Each row is where one point has got to under a steady rotation. How many ticks took it there?
The counts run from 0 to 243.
[ -1.0  41.0   6.6  37.0  12.6  -5.4  -6.2  26.0  -2.1  -7.9   2.3   4.2
  12.1  -3.8  -8.4 -12.1 -42.1  -2.4 -13.3  38.7 -13.1 -20.0 -18.3 -25.0
 -10.1 -37.8  -4.3   9.3 -14.6  -0.2  15.6   1.4  16.1  -3.0  -1.7  -7.3
 -11.6 -18.8  -6.4]
221
[  3.4  34.4   0.9  22.0  -8.9  -6.1  -1.1   8.4  -6.3 -21.5  -7.1   2.0
  -0.7  -1.6 -10.5 -18.8 -26.0   3.8  -7.9  51.4 -16.8   9.2 -13.8 -26.8
 -21.1 -28.3 -22.3  -4.3  15.1 -13.7  -0.1  15.7  23.3  -6.7  -6.2 -30.4
  16.2 -33.3  -1.8]
231
[-21.9   0.3  33.8   8.4  -4.7 -11.3  -4.5  14.4 -12.1  -8.9   4.4  23.4
  21.7  14.0  -3.2 -33.1  -8.7   4.9 -36.9  15.7 -19.5   7.7 -16.2  -3.0
 -14.5  -2.4 -40.2 -10.9 -10.6  -6.0  -9.6 -19.2  20.5  -0.5   0.8 -16.2
  10.6 -45.9 -14.8]
175
[ -7.7   2.6  23.5  11.8   3.0  -3.2  -3.8   9.9   1.9   7.7  15.5  24.7
   2.3  21.8  -7.3 -16.1 -22.1   3.8 -38.6  -3.9 -25.6  -9.3 -11.6 -31.4
 -48.1  -8.5  -3.6 -25.2  -6.9   6.3 -20.8 -15.9  24.9  14.7   4.9 -12.2
 -11.0 -34.5  -6.9]
117
[ -6.6  33.7  24.9  10.4   9.1  -0.5 -12.8  13.8 -13.8 -27.6  -7.8  -2.7
  31.8  10.8   0.7 -38.1 -49.3   8.1  -3.5   1.9  -5.5   5.3 -29.0 -21.2
  -2.2 -10.4 -22.0  18.3   6.2   6.9  -8.4 -13.6   3.7   8.4  -7.4 -40.0
  -9.0  -3.3 -14.0]
144
[  9.2  41.3  20.0  -7.8   9.3  -2.0  -0.8  19.9   3.0  -9.3  33.4   1.9
  22.7 -17.6 -37.0  -4.8  -8.1   0.9  -4.5  21.1 -18.0 -14.0 -16.2  -6.1
 -21.9 -25.9   8.6   2.5  -8.3   1.3   3.5  -1.9  35.1 -14.7  10.4  -0.5
  19.1 -47.4  -8.6]
100
[-27.5  23.5  20.5   6.7  -6.6  -7.4 -23.3  -1.4  -3.2   6.0  13.4   0.1
  17.4  -5.5 -13.7 -42.0   2.8   3.6 -34.4   2.4  -5.9   0.1 -18.9 -23.9
 -14.4   2.7  -7.7  -7.5 -12.2  -3.3 -32.6  -7.6  21.7  -1.4  -1.4 -21.8
  15.8 -50.3 -13.4]
183
[ 15.8  18.1  10.7   9.1   5.6   0.0 -22.4   8.4  15.1  16.4  11.6  14.0
  -2.8  11.8   3.2 -39.0 -10.6  13.1 -26.2 -30.6  -9.2  -9.8  -8.2 -29.5
 -38.1 -18.1  -0.7 -21.4  -2.2   0.7 -14.8 -25.6  22.4   3.0  -4.6 -40.2
  -8.3 -24.2 -18.1]
126
[-14.9  42.0  42.3  20.7  19.0  -9.4  -7.5  20.4  -5.9   7.1   9.5   5.1
  10.1  -7.3 -23.2 -14.8 -22.0  -0.7 -28.6 -19.6 -16.5  -1.1  -2.4  -7.7
  -6.1 -21.0  14.7  11.9 -19.2  20.3 -12.3  -6.5  31.6  -4.1   7.9  -6.4
  -2.9 -21.3 -28.5]
43
[ 15.9  -0.6  34.7  16.5  13.0   3.2   8.5  20.0  -4.7  -7.6  15.7  18.0
   5.9   7.9 -14.4  -7.1  -5.9  13.6 -10.1   6.5 -42.1 -16.9  -8.1  -9.5
 -25.5 -18.1 -15.5 -28.9   8.8  33.5  -7.0 -11.7  31.6  -3.5  11.1  -4.3
   1.6 -49.4 -11.1]
107
[ -3.1  41.8  30.3  11.1   8.5   0.5 -10.6  20.8   5.0 -18.4   0.4  14.6
  13.2  11.4   1.3 -39.2 -33.7  23.4 -26.4 -22.0   4.6  22.5 -24.1 -19.6
 -14.2 -10.0   2.7   2.4 -11.6   7.4  -8.3 -10.3  16.2  19.4  -2.5 -20.8
   2.9 -14.7 -27.3]
54
[-27.7  15.8  21.0  14.1  -3.8 -24.2 -11.9  20.6 -14.1  -7.3  18.7   2.3
   9.2 -10.1 -23.8 -11.2  -0.8  -2.3 -20.4  31.1 -19.6   2.3   1.0  -8.3
 -25.1 -14.8  -8.6  -3.9 -10.8   4.6 -11.5  19.3  32.1 -22.4  10.3 -33.1
  16.5 -38.7 -24.5]
172
[  5.8  43.0  11.9  16.9   6.1  -1.0  -6.1  16.1  -8.3 -32.1  -3.7   0.1
  21.7   0.0  -0.6 -34.0 -51.4  16.5  -9.0  11.1   0.2   2.5 -38.1 -23.8
  -1.9 -13.7 -15.1   8.3  -5.2  -8.7   8.6 -13.2  -3.4   6.1  -4.4 -34.5
  -1.9  -9.0 -12.8]
143
[ 12.2  15.2  38.3   6.4   4.9   8.8  17.3  23.1  -1.6  -8.7  19.3  16.5
  12.1   5.1 -20.7  -0.4 -18.0   9.7 -22.2  11.7 -33.2 -14.7 -18.7 -10.6
 -33.0 -17.7  -5.2 -23.1  -8.1  19.2  -1.0 -10.0  28.9   2.2  14.0  12.8
   1.8 -41.9  -8.0]
108
[-31.6  22.9  25.4   6.7 -12.9  -0.4 -24.0  -2.6 -17.3   1.8 -11.2  -0.3
   0.3   5.6 -33.5 -15.8 -15.6  -7.6 -19.6  40.6 -11.5   0.6 -16.2 -11.1
 -15.4 -20.1 -18.2  -7.4   2.1  -8.6 -17.7  -1.1  27.3 -21.7  -5.4 -26.9
  14.8 -34.8   3.8]
241
[  8.8  27.7  13.3  -8.0   0.5 -12.0  -4.7   2.2  -6.8 -23.7  19.8 -13.1
  17.2 -36.1 -25.1 -21.4 -13.7  13.2  -7.3   9.3 -20.9  -6.1 -28.3 -13.7
 -14.6  -7.2 -19.6   2.7  -6.4 -13.0 -14.3   5.7  31.9 -12.1  -0.6 -29.2
  22.7 -35.5 -19.9]
22
[ 38.4  25.5  15.6   2.0  13.1 -12.6 -35.6   3.4  13.2  -2.4   5.0   9.6
   6.4  10.9 -11.1 -37.4 -25.0   9.3  -2.6  -1.6  -6.1  -5.7 -19.6 -26.1
  -6.4 -38.4 -24.1   7.1  -2.3  -8.5   4.0 -25.9  11.3  -6.9  -9.4 -38.5
  -5.7 -12.9 -17.4]
216
[ -8.9   8.0  29.5  16.0  23.2   3.9 -18.5  15.8  20.1  18.2   1.3  15.0
  -9.0  18.0 -11.0 -38.6 -12.9  20.0 -15.1   3.5 -14.0 -10.0  -5.9 -20.7
 -27.5 -33.2 -32.2 -23.5  11.1  19.0 -21.3  -9.5  34.5  -0.6 -12.0 -15.5
  -5.3 -10.4   1.1]
48
[-21.9  26.4  24.1  26.1  21.6  15.1 -27.1  15.0   7.9  20.2   0.8   3.1
  -1.1  16.1 -10.8 -32.0 -31.4  13.1 -11.6   4.8  -6.7 -30.7 -11.2 -22.7
 -22.4 -27.1 -14.5 -29.0   3.8  11.7  -9.7 -21.0  19.4  -6.5 -10.0 -22.0
 -18.0  -1.9  19.4]
129
[  2.3  18.5  31.2  22.3  -4.5 -14.6 -21.3   6.1 -23.9 -12.3 -10.3  -0.1
  -3.9  -5.6 -39.9  -4.1 -19.8  -1.8  -9.9  37.8 -14.4 -16.1 -18.6  -4.3
   0.6 -30.1 -16.1  -2.9 -11.4   1.6   6.3   2.2  23.1 -35.2   4.1 -33.8
   8.8 -30.7  -8.7]
162
[-10.1  20.7  12.1  -5.0  -1.7  -6.3 -19.4  -1.8  -4.1   3.7  -7.7 -13.1
   9.6  -1.9 -33.3 -13.6 -14.2  -9.0  -8.0  36.3 -16.4 -15.9 -21.3 -17.9
 -17.4 -38.5 -29.7   8.7   7.6 -14.9 -14.2  -3.2  36.7 -25.2 -12.2 -30.2
   3.6 -19.3   0.5]
160
[  8.1  -0.2  36.4  14.7  -0.4  -6.8 -16.4   4.1  -3.6  -2.1  19.1  27.9
  -3.8  20.6 -19.0  -7.3 -17.2  14.6 -33.7  -7.4 -26.8   1.1 -13.2 -26.7
 -36.7  -5.2   6.5 -23.2 -13.9  17.9 -14.1 -15.8  16.0   8.9  10.8 -14.0
  -6.7 -33.6 -22.7]
116
[ 14.0  45.3   7.3  25.4   9.3  -5.8   2.0  26.4  -3.3 -26.5  -6.7  -6.5
  16.9  -9.7   6.5 -34.3 -32.2   0.7 -12.1  15.3 -11.3   3.9 -14.3 -15.2
   1.4 -27.9 -23.5  17.8   7.7  -1.1  10.5  -4.8  21.9  -4.4  -8.0 -34.6
   2.9 -26.2 -17.8]
223
[ -9.6  24.8  31.4  16.3  26.8  -9.3 -20.1   8.7 -12.8  -7.2  14.1 -11.5
   5.9 -17.1 -12.2 -19.2 -38.4   8.3  -2.3 -28.9 -16.8  -7.5  -3.2 -24.4
 -24.3  -3.4   7.8   3.3   0.8  22.9 -23.5  -6.2  19.3  -6.7   6.9 -44.7
 -12.5  -0.5 -23.0]
203
[-35.9  40.9  35.7  33.2  23.0   3.0   0.1  34.1  -5.4  -0.6   6.9  11.3
   4.5   7.8  -3.7 -19.1 -36.2  20.7 -16.5  11.5  -5.8  -7.2  -6.3 -14.6
 -26.0 -22.7   9.4 -15.5  -6.9  22.4  -5.5  11.1  23.6   7.1   7.1  -3.4
  -8.9  -9.2  -3.9]
51
[ -7.3  32.6  37.4  13.2   6.9  -7.1 -25.3  11.8  -7.0   8.4  15.6  10.3
   9.6   3.3 -17.6 -18.7 -27.9   4.6 -30.7 -29.8  -3.8  -4.5  -9.5 -21.0
 -23.0  -9.7  26.5  -2.0 -25.2  13.1 -15.4 -19.3  14.6   2.5   5.8 -26.2
 -10.4 -19.4 -31.2]
124
[ -1.2  40.1  22.0  17.3  12.7   7.6 -17.7   9.9 -15.1 -16.1 -11.1  -4.7
  14.8  13.3   1.1 -43.7 -35.3   7.2   4.3  -9.3   0.4   8.4 -12.4 -16.7
  -2.7  -9.6  -4.1  -3.3  20.3   7.2  -0.5 -28.9   7.8   0.3  -7.1 -51.2
  -8.8 -24.8  -3.3]
64
[-10.0  18.7  -5.6  13.5  -9.0 -10.8 -20.6  10.2  -8.9  -1.7   9.5 -12.1
  32.1 -16.1  -5.7 -21.2  -4.3  -1.9 -19.4  24.8 -14.1 -26.4 -25.5 -20.0
 -13.4 -11.7 -20.5   1.1 -17.0  -9.6 -10.7  -1.1  15.1 -17.3  -3.2 -47.5
   4.2 -38.1 -23.3]
13
[  1.2  50.2   6.2  29.5  -3.6   8.0 -11.5  19.9  -3.7 -11.5   0.4   7.1
  -4.6   4.4   1.0 -27.3 -36.9  17.2 -11.0  20.0   0.0   0.7 -14.5 -36.6
 -28.8 -14.6  14.5 -22.9  -0.7  -5.9   6.5  -0.1   3.5   5.6   2.9 -28.2
   0.8 -30.0   7.4]
61
[  8.2  -7.7  22.4   3.2  10.6   4.4  -5.6  22.3 -11.8 -12.3  13.1  -3.0
  38.1   1.9 -13.9 -15.9 -12.8   1.3   2.8  22.1 -31.3 -33.6 -23.6   0.1
 -13.4 -19.1 -40.2 -14.7  12.3  19.9  -4.4 -21.0  14.6 -16.0   2.1 -22.5
  -2.9 -31.7  -2.3]
17
[ 15.9  12.4  16.8  -0.9   4.8  -8.6 -12.1  20.6 -18.7  -8.8   7.1   1.4
  42.3  17.9 -18.1  -3.1 -30.0 -30.3 -12.3  15.3 -23.1  -7.9  -7.6 -15.0
 -15.6 -29.4  -5.8  23.9   8.0  10.3   4.7 -25.4  19.7  -7.6   3.2 -32.3
 -19.2 -30.7 -20.7]
156
[ 18.9  22.0  11.4 -16.2 -19.0   1.4 -12.9   0.5   2.7  -5.6   9.6   8.4
  -0.8   8.7 -30.1 -13.7 -11.6  -6.2 -10.5  28.8  -9.8   7.5 -14.1 -19.2
 -41.4 -27.7  -9.1  -5.9  15.7 -18.4  -5.0  -7.9  31.5 -15.6  -0.8 -32.2
  24.4 -39.8   2.8]
239
[ -0.9  22.8  36.7   2.9  27.5 -22.8 -18.5  -4.3 -20.9  -7.1  14.6  -3.8
   0.8 -26.7 -32.3 -23.7 -11.6   0.6  -6.8 -14.8 -32.7   3.8   3.1  -9.0
  -5.2  -7.9  -7.8   1.8   8.0   8.7 -28.6 -13.4  31.9 -14.3   5.9 -27.2
   8.8 -38.7 -16.7]
33
[ -6.1   6.1  21.1  28.4  -3.4 -16.3  -2.0  27.8 -21.9 -15.0  -6.4   5.1
  23.1   2.2  -7.2   2.2 -14.3 -17.5 -29.8  24.5 -29.1 -11.6  -3.8  -1.9
  -7.2 -23.3 -18.2   7.2  -3.1   6.2   6.7  -5.1  24.9 -19.0   2.7 -36.2
  -3.7 -42.1 -28.5]
164
[  8.3  13.6   9.7 -19.0  -9.2  -0.2 -10.6  13.6  -1.7  -3.0  12.5   6.8
  17.6  23.5 -25.0  -8.2  -9.6 -21.4 -14.4  23.9 -14.9  10.9  -6.0 -18.8
 -48.8 -29.6  -8.2   4.2  18.8  -6.0  -9.6  -6.7  34.8  -8.7   1.2 -34.9
   7.1 -36.6  -9.9]
238
[ -8.8  10.3  41.5  14.1   8.1   4.2 -26.0  -9.3  -6.6   0.4   2.8  -2.8
   6.0  -1.8 -23.4 -23.3 -23.8  20.0 -22.1 -19.3 -15.0 -14.2 -31.5 -22.5
 -13.8  -1.0   1.1 -14.6 -17.6  35.8 -35.4  -6.9   9.5  -7.9   2.8 -26.1
  -4.5 -20.7 -24.9]
194
[-11.2  22.3  25.4   1.3   6.1   9.6  25.0  23.1   2.7  -5.4  16.1  10.6
  18.8   3.9 -17.7  -6.5 -23.2   2.1 -29.5   8.9 -31.0  -9.0 -21.6 -16.7
 -40.1 -17.0  -6.2 -14.4   0.1  13.0 -11.6  -4.5  42.0  10.1   6.6  14.2
   4.2 -39.5   0.1]
109
